In the data rows, 128 means zero.
In the table below, every row is followed by its label. The labels come from one hidden rule.
[ 89 107  94  43 158 156  96 129 123 165 144 151 160 123 187 151 128 155
   0 144 129 102 145 178 171  95  92 195   0 170 106 151 113 135 147  89
 136 121 134  91 237 134 120 172 101] yarn
[125 166 115  34 154  78 135 131 154 133 138 113 143 135 165 127 140 135
 137 136 133 151 130 136 209 122 179 120  93 195 105 146 129 138 138 108
 166 102 118  95 255 169 119 161 151] yarn
[137  71 133  69 151 154 167 131 124 120 125 133 138 139 183 150 179 138
  45 133 114 131 114 109  78 117 124 167  90 143  97 148 127 169  98  89
 102 178 123 105 132 116 112 127 131] knot
[150 159 140 199 124 158  79 111 110 132 115 129 119 127 100 110 122 123
 186 137 109 132 111 131 143 124 107 124 232 104 169 103 126 110 124 142
  90 115 118 170  68 122 127 131 147] seed
[125 169 128 104 110 150  80 138 105 197 112 141 164 107  84 118 131 144
  98 126 134 106 117 123 216 127  70 125 226  56 150 113 113 123 162 140
 209  85 153 131  32 142 144 191 142] yarn
[155 127 151 255 113 125 141  76 106 109 109 135 115 108  85 150 123 106
 193 121 107  95 137 142 110 187 105 125 168  96 178 108 130  98 118 181
 113 106 130 173  90 129 120  81 119] seed
[139 184 133  64 116  36 100 154 132 128 136 132 136 120 125 124 105 153
 159 128 146 131 128 136 184 123 192 103 141  62 137 116 125 121 167 142
 174  89 146 112 126 162 135 133 134] pond
[118 231 108 127 123  65  74 154 126 142 123 113 132 104  72 100  69 167
 189 122 150 128 143 140 188 159 148 108 187  71 121 103 123 117 141 159
 187 100 129 126 128 165 168 167 155] pond
[118 255 108 169 104  88 100 113 116 166 144 137 156  99  86 104  58 165
 116 101 131 108 177 167 240 158 153  98  94  56 168  92 117  76 173 171
 166  58 120 142 163 154 160 144 145] yarn
[183  93 142 209 100 148 118 164 110 125  77 128 109 110  74 119 120 117
 184 136 101 119 122  83 123 136  42  86 230  30 112 130 146 137 106 136
 143 156 151 169  27 105 143 181 122] seed
[ 86 116 116  83 144 145 152 104 156 117 176 132 136 136 149 112 133 134
  76 103 130 135 179 145 148 113  94 137  36 173 107 146 115 133 146 114
 115 100 126 114 165 168 129 179 135] yarn
[151 146 130  74 119 135 143 164 149 116 126  87  86 150  68  99 144 136
 254 136 168 159  87  67 165 173 128  82 244 110 147 115 146 151 115 158
 204 173 129 110 167 165 125 183 169] pond
[118 156 114  19 141 125  51 161 119 186 124 113 162 125 126 117 157 166
  99 133 167 153 120 127 222  82  90 124 132  79  52 122  99 157 151 143
 168 122 140 115 151 152 119 153 144] bean
[111 255 132 153  84  43 193  81 169 114 151 115 102 135 127 107  80 149
 148  73 128 139 162 151 220 188 255  82 110 180 163 109 142 120 144 146
 159  69  93 111 227 157 120  79 139] yarn
[146 185 132  91 124 112  83 175 117 172 107 133 155 123 122  88 103 140
 134 140 154 128 126  86 190 113  35 126 235  84  99 119  97 136 129 132
 184 149 142  90 132 142 135 255 135] knot
[139   0 141   0 163 229 139 236 152 151  81  93  35 181 253 137 255 104
 147 201 164 213  34   7  29  53   7 200 255 191   4 175 107 242  68  94
  47 255 157 102  65  59 106 206 139] knot
[139 150 135 182 106 122 163 116 138 109  99 100  73 157 101 117 135 121
 172 120 119 120 115  99 104 172 220  95 133 117 151 129 157 121 111 166
  86 111 116 163  74 127 111 114 123] seed
[139 132  94   0 127  83  85 224 168 150 110  88  90 159 148  72 197 154
 118 159 181 167 115  77 253 102 126 106 255 168  53 137 107 198 139 133
 233 199 142  89 151 146 123 208 159] knot
[137 111 137  97 133  91  80 125 117 108 136 152 152 125 153 105 134 137
 137 117 127 104 130 115 135 136  68 134 127  82 125 103 130 110 129 142
 129 100 137 182 106 159 125 179 125] knot
[ 95 180 107   4 177  84  44 131 146 165 129 128 186 100 132 110  90 175
  19 118 141 123 148 157 210  88  64 155 101 100  91 118  87 138 165 106
 223  84 136  95 219 161 150 187 143] bean
[160 168 140 139 121 104  71 148 102 184 117 122 155 115 100 131 151 136
 136 125 147 107 115 122 224  99   0 130 170 101  95 116 108 156 136 132
 185 141 136 119  94 130 146 154 149] bean
[116   0 168 194 145 255 230 114  96  68 121 156  63 142 198 199 177  61
  77 144  85  98 111 127   0 114 158 156  51 240 124 142 154 120  89  83
   0 157 106 132  74  47  78  39  92] soap
[126  46 140 199 130 174  67 150 103 169 111 151 148  85  83 121 137  96
  96 147 115 118 110 120 100 100   7 188 198  69  99 116 107  98 129 120
 167 121 146 129  92  89 157 154 116] soap
[ 93  86 134 225 136 158 199  57 132  42 152 145  95 147 171 190  99  90
 118  98  81 118 165 173  19 140 235  92   0 242 180 132 151  74 127  77
  50  84 104 120 133 104  94  36 102] soap
[149 144 110 124 131 136  46 180 118 161 122 141 193  91 106 111 131 148
  84 147 147 107 130 103 189 141  58 142 117  95  97 115 107 125 134 130
 204 135 146 137 114 133 159 173 127] knot
[ 92 168 124 152 136  42  69  89 130 158 147 153 184  90 142 113  66 172
 103  94 119  98 177 179 255 162 181 104  34  67 125 105 104  70 148 140
 187  68 140 117 114 171 167 110 122] soap
[117  94 117  53 153 139  82 155 118 155 115 134 200 105 159 136 113 136
  89 166 143  98 117 138 177  85   0 185 164 116  95 135  86 139 155 110
 190 131 139 137 134 131 161 228 143] bean
[110 126 120 181 112 124 104 122 128 113 139 130  98 134 133 152 137 114
 133 117 122 129 141 122 138 139 192 110 105 175 150 128 138 145 134 142
 100 124 125 148 122 147 126 152 110] yarn
[127 188 115 131 127 136  68 143 105 192 119 144 148 103 111 119  83 126
 164 129 124 122 142 152 184 124  35 148 175  57 125 114 115 123 132 130
 201 142 150 141  91 165 138 147 137] seed
[116 168 112 105 124  90 103 168 132 137 132 118 154 130  98  96  90 127
 125 106 121 124 161 131 213 127 159 128 128 161 135 116 131 112 138 138
 154 116 118 140 146 148 123 159 147] soap
[119 116 114 108 130 162 152 133 135 102 125 120 117 141 138 143 131 142
 159 132 114 145 128  88  49 112 139 149 140 131 121 138 127 146 107 108
 126 149 124 154 144 119 134 159 133] seed
[ 98 189 105  42 153  68 145 149 150 117 157 127 119 161 162 115 121 140
  91  90 128 123 159 175 149 132 255 114  56 255 134 147 120 129 149  98
 134  87  94  70 235 148 121 119 123] yarn
[129 107 146 221 120 142 215  68 121  94 151 148  87 135 131 147  97 105
 185 119 104 120 131 151  42 152 238 105  46 156 156 131 152  95 120 130
 112 102 103 157 109 118  82  36 106] seed
[116  54 129  85 146 135 147 108 130 130 124 119 102 142 183 143 144 115
  77 145 119 141  99  95 127  93  28 170 194 167  48 139 126 169 117 100
 122 166 136 126 165 110 130 114 114] knot
[ 97 100 118 182 131 115 137 104 103 189 131 177 179  83 102 136 103 116
  85 143 115  95 160 154 202 114   0 178  77 178 111 112  96  91 134  80
 153  97 147 136  59 135 158 150 112] soap
[127 154 112   0 133  94  87 195 159 126 138 113 128 140 148 104 106 160
  27 139 139 175 110  95 204 118 125 138 183 158  99 146 105 149 140 132
 192 143 129  61 211 179 144 155 158] knot
[131 188 109 112 123  90 138 102 145 138 129 109 135 143 131 116  96 157
 170 108 141 136 137 119 213 180 175 100 156 125 125 138 120 130 134 132
 159 143 105 112 153 160 138 123 152] pond
[145 143 118 127 123 104 138 129 130 151 104 125 126 144 130 132 129 129
 126 132 120 140 142 129  93 162 101  94 158  69 133 116 142 147 126 136
 133 135 134 164  18 136 124 156 127] soap
[147 169 125 183 124  59 126 125 150 135 135 116 126 126 137 117 121 144
 176 121 138 124 127 137  94 127 133  87 101 100 117 120 135 126 140 111
 127 138 119 114 178 150 145 126 124] pond
[ 95  90 109  27 138 135 128 135 138 143 160 114 116 163 208 148 154 154
  73 111 153 158 127 134 157 111 147 152 154 222 141 179 130 147 134 113
 163 139 115 101 247 152 114 127 122] bean
[154 129 123 176 126 103 132 143 151 169 122 119 130 126 121 109 135 126
 140 132 133 142 114 111 151 117 179 122 144 120 163 122 117 126 123 125
 102 128 132 117 134 150 132 115 121] knot
[ 93 228 104 145 128  62 124  83 148 100 170 149 154 114  98 126  23 168
  67  82 113 102 160 199 147 175 193  80   0 154 202 102 136  89 151 126
 193  32  97 127 135 151 139  63 129] soap
[150 255 110 148 101  20  53 184 148 183 125 113 150 106  72  77  94 175
 158 125 145 129 159 105 255 147 118 118 156   0 154  94 123 116 173 197
 241  82 142 134 105 182 187 165 162] pond
[143 246 102 141 120  23 102 119 138 184 152 115 193 114  43 101  55 165
  96  96 154 115 157 154 255 178 173  37 158  28 177  96 121  99 160 156
 222 103 114 134 174 176 157  92 151] bean
[167  79 159 255 118 194 115 101  98 105 114 124 107 106  85 169 132  84
 184 129  95 112 134 123  15 131 147 101 113 110 139 127 147 120 106 143
  69 116 126 158  66 125 126  97 111] seed
[155 158 148 255  99 137 175  81 108 107 140 161 135 103  39 161  60 110
 182 116 104 100 146 166  79 201  89  77 118 126 176 101 133  57 128 173
 134  37 130 158  29 112 132 109 122] seed
[157 211 128 234 103 123  99 132 101 154 140 136 163  99  42 125  86 124
 153 120 136  84 158 123 170 184 116 117 202  34 183 100 134  95 127 163
 140 120 148 185  52 123 165 133 125] pond
[138 126 126   0 134 153  86 167 140 172 126 110 144 138 148  84 187 154
  40 146 162 155 104 106 222  88  80 139 178 136 103 147 114 170 134 120
 169 203 137 129 145 141 132 206 143] knot
[134  67 127 147 163 196 142 181 126 180 110 140 131 136 159 104 147 130
  66 179 135 142 103  63 125  75  68 164 143 100  64 151 120 157 117 103
 156 162 142 147 138 102 127 166 133] knot
[168  72 142 209 134 167 107 177 121 154 109 137 165 115 113 128 133 120
 150 160 130 119 114 143  34 112  82 171 153  80 109 121 110 116 116 126
 137 190 144 143  15 110 134 195 123] yarn
[147 151 142 255 123 124 131 134 115 121 123 142 128 104  93 136 131 118
 207 133 115 121 106 128  84 114 108 138 135  78 174 118 152 108 119 149
 103 131 131 181  59  99 126 149 128] seed
[119  14 130 170 152 240 184 161 109 135 106 147 139 165 125 166 211 102
 106 139 127 144  86 165 115  87  34 225  57 186  72 153 127 144  89  77
  98 159 147 152 166  77 119 111  92] yarn
[113  60 130  44 137 198 158 133 114 106 121 121 166 157 206 125 171 130
 109 139 139 145 112 122 159  76  45 159  79 193 107 134 123 157 142 100
 158 167 120 129 119 108 146 142 121] bean
[157 129 131 226 114  91  64 149 110 166 109 115 140 138  86 105 140 139
 153 142 156 130 112  98 100 132  89 154 231  90 130 118 114 130 119 131
 134 193 156 148 119 144 139 220 133] pond
[157 132 140 171 109 175 121 106 125 140 123 123 107 131 130 132 118 107
 148 141 110 141 119 136  27 130 147 143 133  80 124 147 142  81 115 140
  70 109 115 140  33  94 116 123 111] soap
[113 163 128  77 114 105  81 114 125 107 136 133 175 108 130 117 113 139
  94 128 119 104 150 137 184 102 109 140 104 156 162 119 127 113 135 124
 116  88 130 112 167 136 134  75 124] soap
[125 137 102 117 150  96  88 147 116 145 145 141 179  89 106 115 123 139
 114 111 119  97 146 149 214 118  52 144 125 153 121 101 103  97 154 128
 166 117 146 128 138 144 160 120 125] soap
[ 74  26 117  55 165 209 154 117 144  86 153 132 101 172 181 161 124 139
  77 124 115 120 148 143 128  75 173 179   0 218 139 150 115 135 132 112
  96 139 109  64 233 124  93  63  89] soap
[159 156 123 104 111 100  97 160 113 143 111 102 106 168 109 118 133 121
 150 149 153 152 104  63 181 151  77  68 230  94 145 125 129 121 127 136
  86 161 127 136 105 135 127 138 147] knot
[136 252 106  65  98   0  77 110 115 152 160 142 178  82  86 100  44 177
 124 103 129 108 181 183 231 147 207 103  71  90 155  85 107  64 152 160
 231   5 124 128 148 149 153 130 148] yarn
Here are more rows. What is the label of each one?
[133 188 127 106 122  70 126 136 155  95 123 103 110 163 107 102 135 172
 223 119 155 175 132  88 198 181 231  21 238  85 145 127 129 144 116 151
 113 100 120  99 169 141 114 167 162] pond
[136  22 152 138 147 247 225 120 132  38 110 145 124 162 203 197 204  48
  93 126 102 158 120 146  37  78 184 172  29 184  82 166 150 140  94  62
  47 138 118 151 118  77 104 128  90] soap
[153 145 102  69 163 157  50 166 115 179  99 103 138 101 125  63 160 115
  89 180 194 149  70  52 227  61   2 180 255  75  26 127 104 175 116 138
 246 211 165 128   0 147 137 240 157] knot
[159  94 159 181 117 208 174 124 128 104 120 118  95 148 124 155 175  97
 250 136 102 140 112  98   0 154 136 111 213 149 139 136 160 134  99 169
  53 151 130 132  82  83 107  34 113] seed
[133  85 119 103 153 113 112 151 142 148 129 135 157 122 147 126 128 159
 105 123 148 110 105 140 138 111 100 178  51 156  69 150 108 128 150 119
 136 138 140 134 210 130 130 150 145] bean
[113 167 102 119 146  72 141 155 125 156 131 136 190  91 145 126  89 156
  70 108 150 110 160 142 255 122 131 181 114  63 129 111  96 113 151 153
 145 104 135 101 181 177 143 101 114] bean
[113 164  95  29 134  61  60 148 144 182 138 116 177 110 140  79 117 159
 101 141 151 142 119 140 219 142 109 112 188  98  99 128 120 148 158 118
 202 138 144  90 176 166 177 199 150] bean
[129 170 120 120 134 135 100 102  84 143 141 170 185 113  78 146 106 117
  68 110  94  73 151 175  72 130  56 154  84 122 134  94 110  90 144  94
 173  79 147 182  94 103 133 100 112] soap
[176  85 148 197 114 170 175 134 108 102 113 112  92 176 130 110 167 101
 177 126 143 156 110 114  61 138 171 115 220  96 150 137 125 146 109 136
 112 107 125 148  87 111 139 135 122] pond
[131 156 142 142 126 155  85 156 124 178 109 135 160 127  91 109 162 135
 181 170 144  99 115 118 173 104  43 158 255  40 113 110 118 131 120 151
 138 154 160 155  25 141 158 210 149] pond
[125 122 118  63 146 153 106 162 154 155 118 121 109 150 155 117 159 134
  84 139 161 147 111  81 138 113  78 161 205 162  87 125 124 179 120  78
 155 162 130 111 147 126 114 196 118] knot
[ 97 187 117 143 109  69 114  99 139 131 153 129 120 114  95 104  57 155
 134  94 129 125 167 167 195 155 223  87 114  94 184 117 135  79 142 140
 195  42 117 125 225 191 140  74 125] yarn
[127 228 123 117  94  92 146 110 169 125 128 118 140 130  85  89  91 129
 223  93 146 133 136 122 124 186 239  77 167  74 178 115 144 106 129 181
 123  57 126 116 143 153 129  83 144] pond
[133  49 131  97 138 162 200 101 133  98 140 119 102 166 167 146 126 146
 106 122 111 157 104 143  52 130 198 130  90 200 145 141 143 146 116 107
  33 150 116 106 165 121  83  76 115] soap
[154 186 106  63 120  93 103 112 139 144 122 123 125 119 136 117 129 130
  78 142 153 130 125 132 198 117  98 184 112  75 100 107 120 115 122 141
 144 150 146 107 107 100 138 178 150] bean
[159 132 122 150 111 127  86 156 128 141 109 119 148 116 120  71 109 146
 174 146 140 119 102 131 196 148  82  93 237  50 156 119 126 139 128 152
 154 106 133 133  94 142 151 171 159] pond
[164 152 129  32 127  81 117 189 152 152  91  80  78 168 108  83 188 135
 145 176 191 168  76  25 109 117 115  88 255  59  96 135 127 201 111 164
 159 183 135 131 157 144 145 216 160] knot
[ 83  62 104  81 160 167 135 161 125 120 132 143 131 137 178 143 132 133
  96 159 161 124 108 137 147  49  50 162  75 197  56 144 110 167 132  75
 103 146 126  88 193 118 108 178 111] bean
[116  17 122   0 159 197 114 190 111 151 116 111 139 140 148 150 167 135
  35 155 151 157  87  76 127  60  80 178 176 126  54 152 116 189 108  76
 127 250 145  89 138 112 126 221 136] knot
[136 101 137 195 122 151 142 101 100 116 106 121 120 113  87 134 159 102
 184 134  99 123 124 127  59 123  56 118 236 121 145 119 136 105 113 138
  44 114 125 168  52  95 142 109 111] seed
[103  41 144 141 126 191 255  65 187   0 157 113   2 191 255 208 166  97
 126  86  97 156 119 131  64 146 255  81   5 255 158 183 154 144  92 104
  51 142  75  83 216  86  63  27 100] soap
[132  83 115   0 145 142 105 200 157 169 113  82 105 184 148  96 219 169
 123 157 165 175  92  63 167  58 134 138 196 153  28 169 118 197 122  87
 187 226 131  73 174 152  92 223 155] knot
[170  81 163 180 111 212 190 107 120 117 115 124  84 139 121 151 157  64
 206 108 110 118  78 117   0 165 104 108 116 143 138 129 158 119 101 154
  36 113 129 152   0 102 103  61 127] seed
[ 58 103 100   0 164 136 127 175 170 149 128 129 145 147 223 136 153 138
  50 108 145 159 107 105 191  94 141 137  11 194  76 171  97 164 138  85
 157 166 128  91 255 143 101 190 137] knot
[169 195 136 189  91 106 115  71 111 120 119 133  95 105  50 108  66 115
 175 120  98 102 151 186  86 190 209  90 152  64 183  87 144  85 139 155
  87  57 133 210  65 152 134  58 126] seed
[152 132 153 189 107 138 148 104 118  97 109 139 144  81  66 131 104 101
 178 124 147 112 122 137  95 178 132  99 174  86 155  87 143 108 127 168
  81 132 131 175  59 107 130 131 108] pond
Which column or columns does the hidden rule look at? Columns are counted from 0, in order:
18 20 23
